Each named move below is a turn or a mirror, shown by a few rows before and after it. Which moves, in which order, take the first row of each later pair to the second? The first pair is answered.
K (before -> after):
[-17.5  -6.1  15.3   8.4 -11.7  -7.1  -9.3  13.8 -15.2] -> [-22.7   5.4  -2.7  17.7  -2.1 -11.6  -2.0  -9.3   1.0]
[-20.2   1.3   7.1   9.8   9.1  -3.2 -23.0  -0.6  12.8] -> [-15.8  -5.7  11.7  10.2   8.4  -1.4 -26.1   8.3   6.8]
[ 19.9  25.5   0.8  -9.8   0.6 -22.6  -9.5  28.6  -2.5] -> [ 15.5  35.4 -15.5   1.0   8.9 -25.1  -1.6  11.1   6.6]
[ 15.1   3.2 -17.5   2.4  -3.7 -13.3   0.5   3.4  -1.6] -> [ 15.4  -2.3 -13.4  -1.8 -10.6 -13.7  -3.9  11.7  -2.9]
G (before -> after):
[-17.0  -2.9  12.7   0.1  14.4  20.7  -4.1   0.4  -4.2] -> [-8.2 11.8 14.3 -7.4 16.7 13.8 -7.8 17.7  0.1]
[ -1.8  -5.3  -3.4  -2.0   0.1   6.0 -18.7  -4.7   4.6] -> [ -5.9  -1.5  -1.2  -7.0   0.0  10.5 -14.9  -8.7   5.7]
[10.3 -5.0 -1.8  2.6 15.3 -4.3 -6.1 21.7 -3.2] -> [  8.6 -20.5  -3.3  10.4  10.7  -1.4  -6.7  11.7   0.5]
[  0.4   4.7   7.8 -19.5  -9.6  23.7  22.5   4.6 -15.5] -> [ 10.4  13.7   2.6 -22.3 -12.9   6.4  11.0  17.9 -15.4]
R (before -> after):
[-23.1  12.1   1.1  -8.5   8.2  27.6  31.7 -15.9   2.3] -> [-10.2 -15.1  -9.8  -1.7  -7.7  27.1  35.6 -17.4  -3.3]
[-13.0  26.4  -1.5 -25.1   9.7  -4.0  13.4   4.9   6.7] -> [-33.5  13.2   1.2  -8.7   9.7  14.6  13.6 -17.0  11.5]
[  5.5   5.8  -2.8  -3.9 -12.9  -0.8   3.3  24.6  15.6] -> [-8.0 13.1  5.3  3.6 -5.0  8.8  3.6 17.2 19.2]
[ 22.1  -7.1 -17.6 -10.8 -12.0 -12.8   7.3   7.8 -12.1] -> [  7.7  23.3  -4.0 -19.0   1.2 -12.9   5.4  12.2  -4.2]
F (before -> after):
[-13.9  12.7  -4.4   8.7  29.1 -20.7   0.6 -19.4  15.4] -> [ 19.1 -10.6  14.2   0.8   5.2 -28.5 -23.3  21.1  -6.8]
[ 18.8   1.3 -13.6  10.2  -6.8 -22.8 -25.2   1.2   6.9] -> [  1.9 -27.0  -0.4  19.7  -8.9   6.3 -14.2 -17.9   3.5]
[ -1.1  -4.2   2.3 -23.3  -8.2   9.8   0.7  32.8 -13.5] -> [-27.0   0.1  -1.8  -9.2   4.4  26.3  20.7   1.0  -1.8]
[-24.3  -1.5 -22.8   5.5  -4.3   5.8  24.0 -42.0   4.6] -> [ 20.2  11.8 -22.1 -17.7 -15.5 -34.5 -10.4  14.6  -9.0]
Now pairs of rows:
Between the rows of a pair lie 2 to 3 moves.
[-12.5 -16.3   9.1  15.6  -0.6  24.1   2.6 -18.0  -3.3] -> [ -2.1  28.2 -14.4 -10.2   4.4  -3.6  22.8  -5.9   1.6] : R G F
[ -3.5  53.4  -2.6  -4.2  22.0 -17.7  -5.0   1.0  20.0] -> [  8.8 -30.6  32.1   9.5 -16.1  15.0 -22.6  21.0 -16.4] : F G
[ 18.8 -36.1  10.9  14.2   4.7  -2.1 -17.4   7.9  -8.9] -> [ 14.7  10.4  21.9  -8.9  19.0  -9.7 -24.8  27.9  -6.0] : R R
[  7.1 -41.1  15.3  42.6 -16.9   1.8 -55.0 -12.7   0.8] -> [ 22.7  20.6   9.3   7.9  -4.9 -34.8 -62.8  26.0   6.1] : F G F
[ 19.4 -16.1  -7.6  -5.6 -22.0 -16.9 -13.8  21.0  -5.2] -> [ 15.3 -13.8  -9.9   9.6 -15.1 -20.4 -29.0  10.1   1.1] : R G
[ -6.7  10.6  28.9 -17.3   1.1  15.4 -16.6  21.2 -13.7] -> [ -0.3 -35.0  -1.0   9.3 -12.4  21.6   1.9 -16.7 -15.3] : G F R
[ -7.4  -3.3  16.4 -21.1  10.1  19.4  20.0  23.0   5.8] -> [  5.9 -26.2 -20.2  -3.9   1.1  11.0  32.5  -4.0  11.3] : K R R
[ -1.2  21.9  -3.8 -11.8  -8.8   3.9  40.1   7.2 -14.5] -> [-19.5  33.5  23.1  -5.6   4.8  13.5  14.3   8.2  -7.1] : R F R
[ -8.8 -22.2  25.8   0.8 -11.5  23.3   4.5   2.6 -23.8] -> [ 22.2  -7.7 -24.5  17.1 -12.4 -20.3  -9.8 -15.1  -3.3] : K F G
[ -5.0 -33.4 -35.8  18.5 -18.1 -12.3  -7.5 -22.1   9.7] -> [-24.4 -34.3  16.7  -5.0 -21.0  26.9   9.9  12.0 -17.5] : G K
[-26.6  16.4 -20.3  12.7  23.2  10.0  24.6 -42.7  23.4] -> [  0.4  20.2  34.7 -32.6   2.9   9.5  -0.2  45.4 -15.1] : G K
[-11.7 -13.5  35.8  20.0 -28.0  16.1 -30.9  -5.1   9.2] -> [  0.7 -14.1 -22.0  22.4 -36.2  -1.4   9.8 -38.4  18.0] : R F R
[-18.9 -12.2  29.6   1.4  -1.3  25.1  -5.9   3.4  -4.8] -> [-15.4  22.5  -9.2  -0.2  13.2   2.6  14.0 -19.6  12.4] : R F
[-14.9   4.2  -6.8   4.2   8.0  10.5  17.4 -24.9   8.7] -> [ -8.7  29.3   5.4  -6.4  15.0  -2.7 -13.0   5.3  12.8] : F R
[ 12.0  23.2  -4.2 -32.0  17.5   1.0  15.4  25.8 -13.2] -> [ -6.2  15.2   5.2 -30.2  19.4  17.6  26.2  16.8 -15.2] : F F K
[ -6.4 -12.0 -16.7  28.8  12.5  -1.8 -18.3 -32.7   8.4] -> [ 20.3 -20.1 -10.7  19.2   1.6 -20.9 -36.9  -3.8   2.1] : G F G
[-22.0  17.6  -9.2   2.9   3.8  -0.8  27.7 -17.7   4.1] -> [ 19.2 -20.3  -8.0   3.2 -24.4 -14.0  -3.9   8.5  -9.9] : F G
[ 26.5 -25.2 -21.5   4.6 -32.2 -19.7  11.9  -1.4 -19.7] -> [ 30.7  -8.3 -21.9  -7.4 -30.4 -28.7   9.5  17.7 -15.9] : F F K
[-38.5 -14.7  38.3  17.0  34.6  31.8 -21.6  -9.0   7.9] -> [ 26.4   1.1  15.4 -30.6   8.0 -19.9  -6.3  59.2 -15.6] : R R R
[  9.9 -49.6   8.5 -12.2 -20.7  12.9  -1.2   6.3 -20.2] -> [ 10.4 -26.3 -38.0   2.8  -4.6  -9.4   7.2 -33.9   8.9] : K F G
[  2.0  24.8  -6.4 -20.6  28.6  -9.2  23.0   4.4  19.0] -> [ -5.9  -6.2 -16.7   1.9  26.1  -0.4  23.1 -26.2  24.0] : G F F
[-18.4  13.8  24.3 -11.9  -2.5  21.8  16.5   4.8  -3.7] -> [ -1.1 -20.8   9.1  -7.3 -19.3  19.1  19.8   1.0 -15.5] : R R
[  4.1   1.7 -11.3  -4.1  -3.3   2.5  23.5   5.2 -12.5] -> [ -9.9   3.7  -2.1   7.1   4.1  14.6  23.2 -10.4  -2.6] : R R R
[-22.0 -13.1 -15.2  49.9   2.2  20.8  -2.8 -41.5  18.9] -> [  3.7  42.1 -19.2  27.3  12.9 -23.3 -35.8  -1.0  29.3] : F R
[-31.6   0.1  -3.3   0.9   5.8  24.8  35.9 -21.9  11.6] -> [-10.8 -16.5  27.9 -18.7 -11.8  26.8  14.2  27.6 -16.4] : F F G
[  6.8  -4.5 -14.9  -0.9   8.8  -5.5  -1.2 -13.0  10.2] -> [ -1.5   0.8  16.5  -9.2  11.8   2.0 -12.0   5.9   6.9] : K R R
[  1.6  28.7   0.8 -15.5  11.0  -7.4 -18.0  28.0 -12.7] -> [-24.2 -18.6   0.3  13.0   5.3  30.4   6.0 -21.5 -12.4] : G G G
[ 21.1  35.9  -0.4 -15.9  11.7 -31.5 -25.5  35.1   7.3] -> [ -6.7 -11.1 -35.4  29.8  13.0  -0.8  15.9 -47.7  20.3] : F R K
